In the rows, 128 means zero.
name the system of each run
seq 1, Pabi (9 x 22)
[[ 90 138 162 180 148 164 108  74  71 158  94 158 160 114 115 165 168 167
  139  79  71  49]
 [130  86 121 152 134 180  82  57  98  81  87 159  95 107 159 196 127 175
  160 145 158 146]
 [141 113 122 105 141 155 133 132 124  78  89 168 115 133 145 101  75 158
   77 176 141 213]
 [165 110 139  98 128 143 138 204 172 106 133 133 141 157  81 100 136  89
   67 162 136 140]
 [117 130 151 139 119  83 151 169 161 149 178  71 121 117 111 114 184  91
  122 140 172 121]
 [124 173 126 198 106  86 154 125 106 184 136  89 129 109 132 109 137 129
  143 110 117  97]
 [161 134  83 152 114 138 108 109 104 140 125 136 124 107 142 142 102 136
  182  92 108  85]
 [119 106  90  77 135 151 124  95 104 105 134 157 130 104 161 131  97 135
  151  98 122 143]
 [103 107 134  70 131 162 134 120 110 121 107 154 144 135 122 124 132 129
   79 126 107 138]]
seq 2, nisi (9 x 22)
[[101 115  72  96 159 149 171 175 121 124 147 177 153 138 140 120 166 104
  157 123 137 119]
 [ 71 145 122 119  97 145 159 148 116 169  99 101 137 147 151  76 145 109
  127 132 110 125]
 [121 123 158 110  84 120  98 108 153 148 110  63 100 145 145 125 122 124
  130 148 140 123]
 [159 133 158 124 146  96  92 114 165 117 149 116 119 129 128 130  80 145
  145 118 122 123]
 [153 141 127 161 145 143 112 123 129 113 132 176 150 131  92 154 109 139
  132 107 103 118]
 [109 127 102 137 131 144 151 143 127 126 135 172 143 144 105 162 158 113
  135 135 139 135]
 [ 99 138 108 126 124 113 166 152 122 154 114 132 132 151 145 115 146 125
  130 153 134 137]
 [133 124 129 123 108 127 122 139 132 150  95  97 111 146 148 106 127 130
  130 154 128 113]
 [146 116 141 116 126 130  98 135 159 123 134 104 121 131 136 117 110 121
  149 121 129 110]]
seq 3, mut (9 x 22)
[[151 167 182 147  65  78  59  81 169 190 115  46 107 171 119 156  82 135
  157 130  82  66]
 [179 144 170 159 202  98  72 145 186  92 180 156 137 117 124 115  67 160
  196  86 103  98]
 [124 131 134 183 204 187 144 165 110  72 107 219 155 112 126  88 125 166
  120 125 116 160]
 [ 82  99 112 127 128 174 159 136 111 112  85 172 128 163 118 178 196 125
   95 188 169 164]
 [ 85 135 100  79  82  73 159 112 141 171 119  98 103 179 156 154 132 114
  140 173 158 165]
 [134 169 121 110  87  91 117 141 156 186 113  91 128 175 145  99  79 115
  159 128  80  96]
 [127 150 162 150 156 140  98 156 174 129 156 146 159 150 102 106 116 115
  172  90  87  80]
 [ 75 150 168 179 176 157 126 125 136  97 147 175 153 123 117 120 139 141
  147 110 124 157]
 [ 92 132 134 155 131 149 130  98 115 116  86 168 125 157 129 169 138 160
  116 166 135 169]]
seq 4, zasub (9 x 22)
[[ 69 152 161 118 139 102 150  79 109 138 101 165 137 164 118 168 126 165
   80 155 116 181]
 [163 135 170 154  93 149  71 113 151 134  68 107 110 167 115 142  95 148
  120 161 102 103]
 [122 116 170 117 162 126  95 157 203  90 166 129 126 152 124 126 119 117
  169 139 149 141]
 [ 88 174 126 155 121 132 160 164 155 141 130 160 160 177  95 104 124 107
  131 131 107 156]
 [106 133 113 164  78 155 123 131 142 146 113 116 127 158 107 162 168  99
  159 140 138 104]
 [ 80 136 137 120 114 105 118  87 155 132 146 129 117 154 129 179 128 124
  165 135 148 154]
 [102 164 143 122 110 113 110 102 146 157 109 140 139 179 121 141  88 138
  146 125  81 124]
 [109 127 160 123 138 146  92 132 167 135 118 138 139 173 117 152 141 131
  164 130 107  88]
 [ 75 138 158 129 149 140 123 132 161 120 124 166 146 181 111 155 145 135
  143 148 123 145]]
seq 5, Kedu (9 x 22)
[[163 109 112 117 148 117 116  94 102 117 106 175 130 130 121 188 114 169
  109 138 123 124]
 [122 100 119  59 166 101 153 135 106 136 128 127 131 118 162 116 143 141
  106 134 130 112]
 [ 99 144 160 135 126 127 149 144 111 160 101 101 140 129 134  78 143 133
   92 127 106 113]
 [136 120 151 153  97 157 106 140 147 133 107  91 117 137 119 127 150 113
  129 143 137 104]
 [163 119 120 146 108 116 111 124 145 112 145 102 103 104 132 128 106 121
  143 133 158 148]
 [170 136 110 145 132 110 126 112 107 123 132 146 128 105 115 143  98 143
  109 116 120 132]
 [136 109 109  98 135 120 145 122  95 139 128 136 133 112 127 147 148 128
  106 117 125 102]
 [ 98 126 129 119 120 119 152 121  99 155 113 105 121 121 150 116 152 131
  113 135 132 124]
 [123 125 155 143 115 136 116 116 124 143  96 104 115 132 142 120 130 144
  121 144 126 115]]
seq 6, Nek (9 x 22)
[[107 202 126 169 120 108 152 124  94 186  93 127 149 132 155  48  76 157
  140  94  51 112]
 [102 116 136 173 157 207  90 117 119  97 125 190 158 127 106 172 163 131
  181  87 106  84]
 [ 91 146 122 109 176  74 146 140 172 111 192 177 142 155 126 150 116 125
  171 129 151 176]
 [143 165  70 145 101 116 164 127  93 161  78 182 136 176 121 152 102 145
  107 163 102 150]
 [139 101 129 110 133 160  92 154 166 124  83 144 122 193 138 155 140 134
  162 175 120  88]
 [ 96 168 145 128 148 105 139 174 174 150 132 123 143 174 149  67 109 128
  167 136 102 120]
 [ 89 167 111 191 113 164 142 133 115 153 106 162 155 153 117 119 136 123
  165 107  93 112]
 [ 92 136 111 140 137 133 115 123 160 122 150 166 137 165 129 177 133 120
  208 120 134 121]
 [122 165  88 120 140  82 149 136 136 154 129 174 140 179 140 141  90 139
  171 137 103 136]]
seq 7, Nek (9 x 22)
[[191  72 142  47  67 105  70 102 163 141 139  41  90 133 110 182 133  91
  101 143 159  78]
 [159 130 187  92 138  47 133 125 110 184 145  31 121  76 148  68 122 147
   70 105 107  67]
 [119 100 176 168 157 165 135  94  50 127 122  99 137  25 135 103 190 161
   73  79 129  80]
 [100  74 161 119 167 141 129  85 111  60 184 114 109  32 142 132 163 135
  109  98 203 183]
 [166 109 104  99  96 110 146  92  95  86 148 116  97  58 122 122  78 125
   49 128 172 222]
 [217  78 135  88  76 152  95 118 119  97 112  90 101  93  87 142 108 108
   28 142 151 137]
 [182  91 190  92 115 105 111 151 152 123 154  34 110  83 100  94 148 107
   42 131 157 105]
 [142 118 178 161 103 111 152 122  89 149 152  32 115  33 116  78 176 120
   50 106 157 113]
 [141  78 152 149 108 142 121  82  83 105 166  52  96   4 141 128 175 121
   94  90 195 128]]
seq 8, nisi (9 x 22)
[[103 135 140 185 115 157 149 102  85 123 108 147 133 108  99 155 166 139
   81 135 140 155]
 [127  94 114 105 139 106 155 131 115 109 135 123 105 107 151 138 153 133
  106 168 186 175]
 [158 120 113 111 140 115 154 153 102 129 117 116 123  95 157  66 106 143
   93 131 127 128]
 [155  98 130 115 110 162 117 124 103 119 133  97 125  77 122 106 139 108
  102  95 131 103]
 [110 123 146 114 132 114 131 106 121 119 181 109 133  78 120 124 138 110
  122  83 146 139]
 [116 141 142 149 131 106 143  82  83 137 129 129 131  87 125 130 121 152
   97 109 124 149]
 [137  95 127 108 140 130 132  94  85 113 116 136 117  90 136 157 142 155
   86 135 147 140]
 [127  97 133  90 167 129 147 134 103 106 134 136 134  87 140 103 139 142
   87 123 141 140]
 [125 110 143 124 129 150 144 131  97 116 126 113 132  77 126  86 142 126
   70 115 132 143]]
seq 9, Pabi (9 x 22)
[[151 125  92 110 107 140 128  97 107 119 146 168 142 117  84 175 115 110
  103  97 121 137]
 [119 107  99  85 141 102 163 121 100 138 124 154 129 134 130 170 154 135
   99 148 143 134]
 [122 110 139 115 160 122 150 152 110 146  90 127 131 142 153 119 163 154
  105 165 124  99]
 [135 105 160 149 148 149 110 151 136 118 117  99 116 111 152  98 150 140
  141 140 145 102]
 [135 131 147 161 117 146 112 126 133 105 139 105 118  89 134  95 110 121
  131 109 144 148]
 [153 137 108 143  95 134 132 119 123 122 144 134 132 103  99 127 104 105
  107 106 127 147]
 [149 122  92 107 112 106 149 127 113 141 143 137 130 118 109 151 134 112
  110 124 137 124]
 [127 117 113 102 146 104 157 131  99 152 121 129 133 122 144 132 149 140
  115 132 130 105]
 [128 107 139 124 150 138 130 134 106 135 110 122 126 113 153 115 156 148
  128 129 124  92]]
seq 10, zasub (9 x 22)
[[173  94 123 132 112 187 104 133 116 101 130 126 129  89 100 121 134 104
  104 102 129 105]
 [149 102 112  90 140 104 152 141 128 107 169 139 125 102 110 142 138 111
   90 130 163 155]
 [165 142 101 129 109  87 165 146 105 163 110 113 123 128 130 113 120 137
   85 150 122 123]
 [152 106 122 141 138 112 130 139 115 140 130  88 105  94 166 108 145 140
  147 135 155  95]
 [116 125 124 130 160 118 145 122 102 118 150 129 130  75 161  91 121 144
  140 100 138 144]
 [145 122 109 133 123 160 134 120  85 122 120 135 139  84 126  98 115 125
  103  93 111 120]
 [161  87 109  97 133 140 129 126 102 108 144 127 125  81 123 135 142 117
   99 112 145 119]
 [160 113 114 102 138  95 158 131  99 129 133 127 126  99 129 118 121 139
   74 134 140 137]
 [173 116 117 133 132 106 143 149 101 140 115 102 115  95 148  98 124 143
   99 139 133 108]]
seq 11, mut (9 x 22)
[[107 197 159 125 120  87 174 151 141 163 119 161 171 191  53 105 107 120
   35 143  73 169]
 [112 171 186 200 140  63 142 139 155 179 117 112 142 184  80 172 190 146
  107 174 120  90]
 [100 151 153 196 182  76 127 134 154 148 131 120 107 147 181 135 146 175
  221 162 155 112]
 [104 130  96 149 145 181 111 150 143 111  79 164 120 164 190  98 103 152
  221 152 118 132]
 [ 78 117  97  79 125 191 122 151 169 103 114 193 150 199 126 133 121  92
  172 138 116 156]
 [ 45 172 140  89 104 117 153 119 157 148 133 158 156 200  97 133 115 102
  116 129  98 178]
 [ 83 187 178 149 111  84 127 105 154 178 106 132 149 205  94 156 117 142
  120 144  76 123]
 [111 164 183 166 179  77 107 131 177 148 124 146 144 191 128 155 119 170
  175 152 102 101]
 [ 95 149 154 160 194 131 124 157 163 118 102 176 138 183 158 111 116 175
  185 161 114 137]]
seq 12, Kedu (9 x 22)
[[167 130 145  97 142  88 151 151 131 110 149 113 127  97 121  65  83 129
   55 125 132 177]
 [167 148 138 152 110 112 152 156 119 160 116 128 152 142  65 144 155 116
   59 137 100  87]
 [138 112  97 141 108 101 150 152 128 162 145  86 110 125 137 152 188 105
  152 154 174  93]
 [130 151 110 184 116 106 138 109  98 152 114 105 107 101 171 114 112 152
  168 125 136 129]
 [155 103 114 122 127 166  95  93  95 120  99 137 124 102 148 138 109 149
  139 105 108  91]
 [127  92 125  66 116 143 121 101 105 114 132 108 118  92 146 118 120 120
  100 107 137 142]
 [121 135 163 121 109 112 134 100 110 143 111 105 128 126 109 127 122 137
   59 143 120 146]
 [152 113 161 127 129 108 120 128 134 143 111 101 118 141 118 157 153 146
   91 164 142 100]
 [160 113 137 145 146  96 136 145 124 134 134  86 108 100 150 111 142 143
  123 145 157 111]]

runs to name
seq 13 (2 x 22)
[[177  78 146  90  89 169  99 128 146 100 155 116 134 111  39 185 165  70
   47 116 147 110]
 [171 135 132 107 138  26 164 145 149 143 168 129 125 155  79 181 139 129
   61 177 165 153]]
 : zasub
seq 14 (2 x 22)
[[158 150 124 156  93 112 136 101  95 140  82 132 117 131 113 136  94 155
   69 154 120 162]
 [185 103 128 119 116 128  86 140 161 113 131  89 101 116 146 118 100 126
  150 136 144 107]]
 : zasub
seq 15 (2 x 22)
[[144 121  42 118  61 145 151 136 104 149  90 120  99 141 162 124 119 107
  150 153 149 138]
 [142 149  98  92  78 103 108  86 110 169 102 110 111 141 159 128  63 136
  144 119  91 118]]
 : Kedu
seq 16 (2 x 22)
[[112 143 201 224 133 200 122 194 155 111 117  93 146 105  95  32 170 105
  103 113 120 105]
 [ 81 148 132 218  93 146 143 134 155 108 198  97 126  81 104 121 180  65
  173  92 187 163]]
 : Nek
seq 17 (2 x 22)
[[174  98 122  69 130  91 119 124 138 105 174  97 106  82 138 112  88 115
  104 117 160 158]
 [167 145 109 106 140  81 168 168 111 160 145 116 142 106 129  73 110 121
   90 112 106 107]]
 : zasub
seq 18 (2 x 22)
[[ 67 123 137 157 178 110 167 129 114 115 158 127 121  86 172 110 173 148
  158 126 181 158]
 [120 123  68 136  98 155 145  99  88 107 112 155 108  99 158 127  98 136
  137 132 154 193]]
 : Nek
seq 19 (2 x 22)
[[196 124  24  82 148  84 150 132 102 101 195 188 131  83 132 152  67 117
  157  82 146 155]
 [ 89 113  66  41 167 142 199 159  73 147 141 188 176 123 133 108 163 107
   99  94 102 113]]
 : Pabi
seq 20 (2 x 22)
[[113 163 104  64  93  65 141 107 160 158 170 151 145 186  85 177  91  91
  131 112 103 149]
 [152 151 134 128 122  78 123 103 110 191  83 137 140 189 103 192 126 162
  102 159  80  69]]
 : Nek
seq 21 (2 x 22)
[[101 139 124 103 146 179 164 197 139 120 108 192 182 176  83  83 141  99
   77 131  86 136]
 [117 102 127 158  81 163 145 152 129 137  98 102 117 153  95 162 215  93
   86 181 172 118]]
 : zasub
seq 22 (2 x 22)
[[146  63  81  93 157 100 118 113 125 118 185 101  93  78 184 191 178 125
  208 129 208  89]
 [126 113  71  75 114 153 150 124  74 132 112 109 113  71 211  34  73 131
  145  86 114 140]]
 : mut
seq 23 (2 x 22)
[[132 132  98 161  86 140 134 167 165 115 177  96 116 107 117 103 136  69
  167 115 173 149]
 [ 95 158  79 118  91  91 173 118 112 160 181 124 136 115 124 130 128  88
  152  88 136 144]]
 : zasub
seq 24 (2 x 22)
[[130 131  77  88  76 125 130  70 107 106 189 143 123  73 104 155  79  85
  121  65 148 191]
 [132 135  88  65 117  94 182 111  76 168 122 171 155 145  93 165 134 122
   45 121  98 130]]
 : Pabi
seq 25 (2 x 22)
[[139 146 115 112 112 118 144  99 115  91 114 165 114 120 125 109  37 152
   68 143 131 244]
 [186 124 108  90 128 125 143 193 160 124 134 174 163 178  54 145 130  91
   63 149 109 118]]
 : Pabi
